One turn moves every row onto another: examples first, then more rows asked:
R: [ -1  -2  -2   6   6  18 -11  -6   0  -2  23  20 -10  -8 -24 -37   1   2
  17  14  37 -14   5  17  -5 -14 -20  18  41  -9  -4  -3  35 -10  -7   5
  -8   6  29 -45  -7   2  15  -9   0  18 -16  -5  -9 -20  16 -46]
V: [ 14 -30 -18  18 -14  29  -2  11 -25 -18  26 -19  -6 -14  24  23  -4 -19
  -7 -12  -4  14  17 -14  21  -4 -43 -27  16 -22  -1  45  27  23 -17 -39
  16   6  20 -14   4 -20   7 -16  20 -12  19  -7   8  11  10 -36]
P: [ 26  -4 -29  -3  -2  23  -2   6 -17 -16   5  26 -21 -40   7  -3   4   8
  23 -33 -13  14  -6   0  -6 -28 -30   1  17  15   7  34   1 -15 -26  -8
 -15   3 -14  -7  10 -26  18  39 -14   4  14 -32   6 -25 -13  -3]
J: [  6  11  -5  -3 -16  10  13  44 -24 -15  17  36 -29  19  12   0 -24  24
   4 -28  14  -2 -31 -23  -4   0   8 -32  -2   0 -21  33  30  -7 -23 -18
  15   4   9 -24  11  -4   1  -4 -28  23 -11 -46  21 -22  16  -1]
H: [ 25 -17 -11  17 -15  43  -2  41 -13 -15  22  10 -21 -17  -4  25 -12 -16
 -13 -36  22  -6  10  -3   9 -13  -9 -34   8  -9  14  51  25  -8 -15 -19
  33  19   9  -9  -1 -16   0  -7  33   7  21   2  -6  -6 -10  -9]
U: [ 26  -3 -21  -3 -16  15   3   6  -9   1  14  -1  -1 -10  28  12  24   6
  14   3 -20  35   9   2 -10 -26 -26  -6  15  22 -14  34  -6  19 -16 -24
 -26  -9   1 -25  34 -33  19  28 -15 -10  11 -33  19  -6  15 -31]
A: [  2 -11   0  -9  -8 -12   8  23 -16  -9  34  13   3  17  30  16  12  14
 -17 -32   0   8 -26 -43 -11 -30 -11 -42  -2   2 -30  29  -4   1  -7 -23
 -22  -6   7 -15  -2 -14   4  -8 -11  27   7 -32  11 -20  25   5]
M: [ -2 -11  -3  -6 -11  26 -12 -11  -6   7  14  11  -8  -5 -36 -20  29  10
  22  26  35 -19   5   7  -5  -6  -6   4  32 -13 -13  17  45 -14 -10   2
 -10   8  30 -30   7  -3   6 -14   3  27 -15   3  -8 -26   3 -44]
G: [  0   3  -2  -5 -11  16 -20 -13 -16  -8   4  -8 -13 -17 -26 -14  28   1
  30  23  37 -19   6   5 -27  -8 -13   0  28 -10 -22  15  50 -27  -3   4
 -14   3  27 -41  11  -2  14 -12   9  26 -14  -8  -8 -21  -1 -34]
F: [-12  18 -16 -11 -21   5   4  46  -8 -22  42   5 -18  18   5   5 -20   1
   2 -37   6 -13 -21 -18 -10 -27  19 -12   3   3 -15  32  10  20 -22 -32
  13 -22   5 -25   1 -13  -8  -4 -19  -2 -11 -44  17 -23  31  -2]
S: [ -4   8   5   3   2  15 -23   2  -7  -9  24   2 -10 -14 -13 -27  -7  -8
  16  17  43 -12   1   9 -16  -1 -26   6  35  -7  -7 -14  39 -21   2   5
   4   0  30 -46  -1  13  20  -1   5  10 -21 -12  -5 -11  14 -36]
N: [ 16  10 -41 -16   1  29 -16   4  -2 -11  22   7  -6 -14   7   3   3 -11
  31 -36 -18  -3  -5  -7  -9 -28 -33 -14  15  35   5  34   1  27 -29  -3
 -16 -11 -15 -10  15 -35  15  24  -5  -1 -16 -29  20 -13   0 -17]
L: [  0  -7  -6   1 -17  14 -21  -5  -2 -15  17  11 -11 -28 -25 -11  20 -10
  14  32  46  -9  -5  22 -14  -1  -6   3  21 -14 -20 -20  38 -16  -9 -14
 -10  -4  38 -43   0   2   6   1  23  17   2 -11   0 -21  14 -14]
D: [-10 -13  -9  -1 -16  18 -10 -12  -4  -3  20  28 -15 -13 -27 -17  15   4
  15  33  31 -14 -13  23  -4  -2  -7  18  29 -20 -12 -10  37  -7 -19 -16
 -10  -1  37 -41   1   3   2  -9   8  19   0  -2  -4 -24  20 -24]
Y: [  5  -5   0  -6 -15 -10  22  26 -35 -11  25  -3 -19  26  22   9   0   4
  -8 -10  -3  10   8 -22 -10 -11   0 -11  -4 -22 -15  45  22  20   2 -32
  18 -11  17 -43  15  -7   6 -19 -29   3  -6 -53  24 -21  31 -24]
T: [ 11 -13  -6  -3   2   3   2  23 -16  -4  32  -8  -3  -3  32  30   5 -13
 -30 -31  -8 -23  -4 -35  -7 -25 -31 -34  -2 -12  -7  51   7  -6   2 -23
  12  17   2  -4  -1 -12   3 -18  11  16  23   5 -11   5  12 -11]
X: [ -4 -16 -30  -9 -13  45  -5  26 -20 -26  26 -19  -3 -24 -11  34  -8 -22
  -5 -34  -3 -14  -3 -12   8 -11 -10 -17  -6  -3   8  54  24  22 -22 -30
  30  -9   2  -7  -7 -29  -8 -16  21  16  12  -6  -4  -5  -1 -20]
Z: [ 24  -7 -25  -6  -4   2  -5  10 -12  -6  27  10  12 -20  30  10  22  -8
 -13 -38 -30   4 -11 -32   1 -19 -54 -25   6   6   6  19 -13  -9  -7 -17
 -20  -4  -3   3   0 -18  25  18  -8   4  11 -10  13  -8   9  -5]

U goes to V
J goes to P
Now find these:
L goes to S
N goes to X
M goes to D
A goes to Z

One turn moves every row onto another: examples first, then more rows asked:
zita: [ 24   1  15 -15  -4   2   8 -14  -4 -33   3  -4]
Dumib: [  7   7 -17  12 -16 -31 -29   4   1 -14  -7 -13]
fabur: [ 12 -11  34  19  24   7  -4  14  -3  -3  16  18]
goter: [ 10 -15  -1  15  15 -13   3  -5 -10  40 -16 -18]
ramo: [  5 -21  32   7  27  -2   5  10   6 -20   9   9]
Muke: [ 18   1  32   1  30  -1  -3  -1   0 -22  14  18]
kadub: [ 20  10 -28   8 -11  -7  -1  -7  26  14 -13 -16]
fep: [ 11  -4  -6  14 -19 -27 -29   7   2 -18 -14 -15]
bima: [ -3 -24 -21  15  14 -20 -15 -19 -27   1  -3 -13]
Merit: [  8  10 -27  -5  16  -5 -10 -27 -23  -1 -17   1]
mobar: [-11 -18 -16  18  -6 -25  -7 -27 -13   6 -16  -1]
lebev: [  8  14 -28  12  -9 -19  -9   5  26  18 -10 -17]
nevim: [11 -5 21 10 38  7 16  8 19 11 10 10]
dati: [  3   9 -14   1  -9  -8   3 -38 -11 -19  -5   5]
nat: [ 21 -21  29  10   8  11  -1   6   6 -18  20  13]
Kato: [ 10 -16  18   9  -9 -18 -18  23  23   5  17 -13]
Zufig: [ 19  10  11 -24  19  -7 -14 -13 -18 -20  -9   0]
kilaz: [ 26  18   5 -14  -1   6 -11  15  31  -8  11   3]
berik: [ 14   7 -22  -7  18   1  -5 -36  -9 -16  -4   7]
Vube: [ 10  20 -12   4  -5  -4 -27  -2  13 -25  17  17]
Vip: [-11 -11   5  21  29  16  20  -2  20  22  13  10]
soku: [ 15  15   4 -13 -12   6   3  10  33   2   8   1]
Nozar: [ -9 -15 -25  26  20 -14 -10 -11 -18  19 -12  -5]
rure: [ 7 -6  7 20 28 16  8  1 13 38  5 13]
rore: [ 16  25  -9   0  13  -2   1 -29 -16 -12  -9  13]
pame: [ 13 -26   8  19  13  17   7   0  25  19  13  14]
lokov: [  2 -19 -14  11  16  -2  16  -1   3  30 -11 -27]
vom: [ -1  -5 -10  25  15 -24 -15 -27 -29   7 -10   4]
sani: [  2  13 -10   9 -12  -3 -24 -11  15 -25  13  26]
raku: [ 30   9  27  -6  10   0   4   5 -14 -19 -10   1]
Veki: [ 24   1  18 -25  18   2   9  -8   2 -23 -15  -2]
Lak: [ -4   2 -10  29   5 -15 -18  10  35  21  19  11]
gufug: [  4 -32  -7  16   1  -8   8  -7  17  38 -17 -10]
vugig: [  3 -18   0  29  26  -3  13  11   3  30  -8 -13]
zad: [ -2  -4 -15  35   1 -12 -18  -6  27  16  26  10]
Suzo: [ 13  -8  16   7   4 -17 -21  27  29   5  13   1]

fabur goes to rure
Lak goes to lebev
Now find these:
Muke goes to nevim
soku goes to Kato
mobar goes to dati
berik goes to Veki

One turn moves every row onto another: examples first, then more rows asked:
visog: [ 21 -26  -9  16  31  -8  -8 -22  23 -10   3   2 -14  -3]
gakes: [ -4 -31  -9  -5  42  12  -2  16  12  -8  44   7  10  -3]
lov: [ 32  10 -25   9   2  12  23  -7  11 -10  27 -13 -14 -18]
ronof: [  7  -9 -12  -1   5  21 -14 -24 -13 -33 -12   8   9   9]
bovet: [-22  -6 -29  -8  -5 -23  -4 -24  22 -27  23   6  12   9]
gugal: [ -6 -31   0 -15   0 -10   9 -26   2  -4  17 -23  34 -17]
lup: [ -4  -3 -24   0   0  19  34 -12 -20  10  18  22 -13   3]
sura: [  3 -14 -11 -10  21  -5  11 -14   0 -38  58  19  12   4]
kikan: [ -2 -20  -8  -6  40 -17   8 -21 -31  -3   6   9  -9   9]
nufid: [ -1 -15 -18  21  56   3  13   7   1 -22  20  15   9  15]
mokid: [ 13 -13 -20  12  12  -9  21 -49  11  13  28 -17  -5  -6]
Vagug: [-36  -1 -15   4   5 -20  17 -23  15 -14  40 -23   4   2]
zabob: [ -2 -23 -32 -34  12  14  25   4   0 -12   9   0  15 -25]
risus: [ -6  -4 -21  34   3   8  -9  -1  -3  -5  39 -12  31  24]
per: [-28   9 -14  14   2  -7   2 -10   5 -18   6 -37   2   5]
kofu: [ 10   2 -33   6   5  17  31 -14 -13  -4 -10 -16  30  -1]
Dut: [-12 -26 -19   9  12   2  -4  27  -6  18   8  11   3   2]
Direl: [-22 -24 -25 -11  44   2  17  14  -9  -2  42 -20  11  -6]
siso: [  2 -14 -13  18  51   8  -2 -27 -10  -5  35   0  14  29]
siru: [ 13 -15 -44 -17   2  -2 -10  -2  14  -5  43   2 -11 -10]
fugi: [-18  -8  -5  -8   7  -9   9 -14  24 -41   2   4  -8 -13]
Lada: [  3 -15 -35  15  26  -5  18 -36   0  -3  13  15  35  23]
kur: [ 31  -5 -10  20  18  10  15 -26   7  -9   1   3  36  13]
zut: [ 17   0 -25 -18   8 -25  16  12 -29  -8  28   0  15  -4]
tonef: [ 10  -9 -14 -28  23  19  14  10 -14 -11  29 -28  13 -20]
dezip: [  9 -11 -27  13  29  -8 -25   1  -2  -1  26 -31 -11   3]
nar: [-14 -11   9   9  16  33  27   0  -4 -14  27 -17  -8 -17]
tus: [  6 -13 -26 -19  -7  29  19 -29  -2   8   9  -5  23  -9]
Zek: [-14  19 -13  17   9   1  12   2  14 -42  15  -6 -10   5]
lali: [ 14 -16   3  22  13 -24  37  -2   1  14  12   5  21  -3]

tus goes to tonef
per goes to fugi
ronof goes to gugal
Now find these:
zabob goes to Direl
siru goes to dezip
lup goes to zut

